The same turns and mirrors carry the whole set onto itself and the rows of a family onto each other. Which other rows belong to the same family as each row named below? List them in the order they appear above.
These 40 rows form 5 families of 8 rows each.
Q_865: [-33   1   3  10   8   9  26 -32   1  65  17]
Q_28: [  0  34  12   7 -18 -12  32   5  18  14  -2]
Q_494: [-22   1  16  25  52  10   3 -16   6  21  56]
Q_96: [-25  -2  21  17  15  18  14 -30  10  63  35]
Q_723: [ 11  24   6  22 -27  22  33  -5  12  35   6]
Q_462: [-31  26  13   4  30   9  47  23   1  34  27]
Q_343: [-18  10   9  22  36  16  49  28   6  43  11]
Q_515: [-22 -11  18  61   0   8  35  -6  -2   3  17]
Q_507: [-24   7  -6  32  57  -5  -3   0  -4  26  48]
Q_144: [-36  16  12  15  -9   6  20 -49  10  35  16]
Q_388: [-32  -8   2  40  53   5   4 -32   9  17  23]
Q_213: [ 23  21 -14  36  26  -4  14  14  19  -6  29]
Q_433: [ -2   8 -13  30  26  -3   2  32   0  -6  26]
Q_985: [-43  17   2  45  53  -3   5 -15 -10  18  24]
Q_990: [-14  53  -2  -6  18   6   8   4  24  37  33]
Q_204: [ 13   3  -2  39   2  16 -21 -31  -2  14  20]
Q_978: [  5 -21  25  43  21   4  32   4 -19  30  13]
Q_994: [-38   8  19   6  33   7  42   8  34  29  15]
Q_336: [-25  11  -8  16  33  19  51  22  23  30  16]
Q_966: [  5  13   2  34  44 -14  15  21  16  -6   4]
Q_643: [-13  21  24  14   7  26  26 -40  -1  54  19]
Q_328: [  6  19  -4  44   2 -14  -6 -33  -7   1   7]
Q_244: [-42   2  26  18  -4  -2   5 -29   2  50  15]
Q_235: [-18  51  14   5  30  -5 -13  -7  22  33   8]
Q_351: [ -4  41 -14  -7  18   6  -5  -5  31  38  15]
Q_361: [ -5 -17   3  53  15   0  44 -11 -13  20  32]
Q_817: [ 13  30 -18  38  16   0  14  27   1  -1  19]
Q_353: [  0  30  16  43   0 -18  -9 -31  -3   4  32]
Q_420: [-42   9  14  24  30  21  34  19  24  34  -7]
Q_408: [-20  51 -14   1  11  20  -5 -11  19  18  33]
Q_950: [ 16  15  -1  29   2 -14 -11 -39  -4  27  32]
Q_42: [ -4  -7  24  51  10   5  51 -17   1  14   5]
Q_402: [-20  16 -10  30  64   3   8 -21   4  28  41]
Q_357: [ 11   6   0  16 -30   4  32   5  16  28   7]
Q_52: [  6  30  -4  18 -21  14  25   9  -5  26 -10]
Q_737: [  1  37   4  47  33   7  17  16  18 -11  11]
Q_407: [  2 -23   5  61  10  12  21  -9 -15  24  21]
Q_514: [  2  20  -8  31  -6   4 -20 -32   1  18  42]
Q_392: [-27  35 -10  -1  25 -13 -15 -10  26  17  16]
Q_561: [  3  22  26  20 -24   6  16   3  30  19   1]

Same family as Q_985: Q_515, Q_244, Q_235, Q_353, Q_420, Q_737, Q_561
Same family as Q_52: Q_494, Q_462, Q_433, Q_204, Q_978, Q_643, Q_408
Same family as Q_994: Q_28, Q_144, Q_388, Q_966, Q_328, Q_42, Q_392
Same family as Q_357: Q_865, Q_213, Q_336, Q_351, Q_361, Q_950, Q_402

